(in the rows, 128 means zero)
Named turns come first, each shown by rows before and after it. Which turns, in which order, take the first row of each pair that follows to the second? Write the first one first, as in the answered first pair.
j686:
[100  95  99 132 118 170 142 109 157  71 161 100 120 157 127 150 115 151
  95 131 152 129 130 145 142 171 147  96] |-> [ 93  94 111 136 115 184 140 122 148  71 159 121 130 151 125 155 132 157
  85 135 151 121 149 131 139 170 150 108]
[142 143 181 109 126  77 116 105 111 125 159 128 142  95 116 153 148 119
 163 118 119 129 108 131 118 120 136 133] |-> [141 141 181  96 135  79 126  99 116 123 156 111 137 115 122 151 131 120
 162 113 117 131  93 138 120 118 136 133]
[110  75 159 131 106 142 128 155  93 139 133 140 140 125 103  95 171 139
 124 148 158 127 121  80 104 149 144 115] |-> [115  80 163 125 116 124 132 146 103 140 122 134 138 129 107  94 175 124
 132 146 175 135 103  96 114 151 133 107]
j696:
[121 127 137 109  71 148 110 161  80 154 154 160 122  63 105 107 209 151
 168 118 127 125 183  22 129 131 114 205] |-> [108  98 123  96  70 130 161 124 141 125 233 134 112 109 117 100 188 138
 187 126 177 159  84  70 113 203 167 143]
[123 158 140 141 141 144  91 168 158 166  98 176  99 115 106 157 125  94
 106  91 132 116 145 157 125 113 115 197] |-> [109 133 131 142 130 138 112 158 172 166 145 193 103 126 118 151 130  86
 111 112 175 135 104 164 121 161 161 169]
[143 125 136 118 120 120 119 105 128 144 113 116 153 131 129 137 151 122
 119 120 110 138 141  97 128 127 135 143] |-> [146 120 130 120 115 124 136 107 133 141 124 124 149 138 132 133 155 116
 125 127 131 137 123  94 124 143 158 137]
[125 153 119 161 117 140  98 122 124 142 167 152  87 115 132 141 105  96
 106 134 117 135 134 106 107 169 136 120] |-> [135 157 122 145 128 126 114 111 136 133 166 128  79 136 140 134  90 100
 112 132 117 146 112 116 110 162 135 112]
j221:
[103 139 187 110 121 134 131 124 100 125 121 143 154 147 148 124 105 143
 137 128  99 143 109  85 166 130  94 111] |-> [110 146 194 120 132 117 130 136 106 132 107 143 141 135 147 124 107 137
 155 123  98 134 112  98 167 120  80 113]
[134 122 158 102 114 132 137 153 130  98 153  93  99 152 112  71 123 149
 105 158 158 133 117 118 122 109  62 139] |-> [145 127 180 133 120 120 136 171 111 125 157 128 126 142 109  80 156 130
 127 165 174 122 133 111 126 132  65 127]
[113 113 125 161 126 189 123 149 122 111 142 137 111 142 126 131 108 150
  99 138 111  96 138 134 128 124 134 148] |-> [122 132 141 178 131 177 113 164 111 130 115 143 111 126 117 133 104 140
 120 145 129  98 152 143 129 121 117 152]
[115 110 126 116 108  98 146  96 148 147 173 136 145 153 131 141 133 139
 152 137 149 161 104 141 131 180 157  95] |-> [133 129 123 101 128  91 149 104 143 143 128  94 108 158 131 123  93 142
 152 119 134 155 103 185 126 146 119  96]
j116:
[112 138 108 122 140 135 115 136 135 136 126 137 109 131 123 124 127 103
 124 121 133 126 137 139 143 154 164 134] |-> [124 136 106 126 144 129 121 143 132 138 132 138 112 133 123 120 130 104
 137 127 135 116 123 144 142 146 164 130]
[101 113 130 169 119 160 125 154 124 104 170 165 136 125 112 126 140 134
 128 157 131 125 145 105 108 139 146 143] |-> [114 125 146 180 122 146 129 167 114 126 153 154 132 116 103 122 128 119
 143 164 151 114 137 132 111 135 137 125]
[156 136 128 139 179 116 127 127 103 117 122  89  66  77 121  90  95 117
 156 140 134 139  77 201 105  81  92  96] |-> [153 128 121  82 160  95 149  80 132  95 156  83  94  94 147  75 120 126
 152 139 120 174  59 156 114  94 106  82]
[156 141 108 126 160 107 149 126 144 162 135 142 150 131 149 158 154 105
 148 126 199 130  95 172 130 146 139  93] |-> [136 133 101  85 144 119 162 102 153 138 163 149 170 151 174 171 168 131
 110 109 160 149 101 122 121 151 151 104]
Pairs:
Each pair is 2 to 3 turns apart.
[145 131 143 144 153 119 103 152 133 173  91 156 133 113 124 144 160 106
 136 119 137 125 122 133 134 111  89 128] |-> [136 116 137 147 135 137 103 143 131 164 129 180 149 121 128 147 190 113
 130 131 135 125 119 103 128 136 116 133]
j221 then j221 then j221
[103 160 120 195 131 124  91 152 108 151 124 184 149 103  60 155 188 128
 154 158 133 119 151  98 124 165 183 136] |-> [130 154 124 161 147  59 122 122 128 166 119 142 144 112  67 134 165 101
 193 144 171 154  86 152 133 176 168 102]
j116 then j686
[161 156 117 166 178 122 109 124 135 133  55  80  95 103 141 153  92 125
 113 103  70 124 151 173 158  51  91 133] |-> [167 170 128 205 166  96  83 144 109 182  72 145 145  70 124 160 148 108
 150 118 119 111 172 152 164  81 108 134]
j221 then j221 then j221
[140 114 154 147 139 119  85 164  98 139 172 116 170 114 113 120 165 108
 122 186 179 133 138 144 131 164  88 165] |-> [149 110 142  87 154 101  99 121 123 109 155  48 143 136 143 110 121 117
 109 162 157 163 108 166 130 144  74 153]
j686 then j116 then j221
[101 109 117 167 125 169 108 125 147  90 125 158  80 115 164 123  75 122
 132 105  76 124 148 169 153 123 149 114] |-> [111 105 121 114 120 116 140  83 169  88 149 135 121 125 180 124  94 103
 143 101  87 176 108 157 162 136 168  83]
j116 then j116 then j116
[141 136 125 120 149 157 121 149 153 152  93  97  74 147 124 108  54 107
 150 111 156 117  77 228 114 159 160 118] |-> [163 168 138  68 154 132  82 132 119 158  43  76 103 117 133 108  86 116
 124  93  81 123 152 153 124  86  93 161]
j116 then j696
[144 135 154 148 133 107 110 144 103 154  89 132 110  96 103 132 124 108
 141 128 138 116 147 139 121 104 114 109] |-> [133 120 135 118 122 150 119 122 116 117 118 143 130 110 125 142 129 133
  97 118  87 125 173  85 122 107 141 131]
j116 then j116 then j116
[130 145 126 165 182 124  95 143 106 120 104  80 102 102 103 119 111 121
 131 116 124  89 165 175 134 102 124 125] |-> [113 135 110 103 158 146 106  86 131  90 148  76 135 127 144 126 125 146
  88 102  72 118 174  95 137 108 147 138]
j116 then j116 then j116
[118 126 191 105 127  98 133 136  78 134 175 150 204  92 128 103 240 113
 130 147 160 145 144   4 144 126  95 125] |-> [105 134 182 176 133 144 107 191  48 134 137 159 170  71  99 111 213 130
 124 173 148  98 186  40 141 103  81 144]
j116 then j116
[114 135 124 190 139 121 106 147 112 148  91 178 106  99 141 158 117 101
 139 117 155  72 127 195 135 137 141 140] |-> [106 127 120 181 133 146  95 142 121 131  86 167  85  98 148 163  96 114
 106 111 127  69 137 188 133 120 136 157]
j221 then j221 then j696
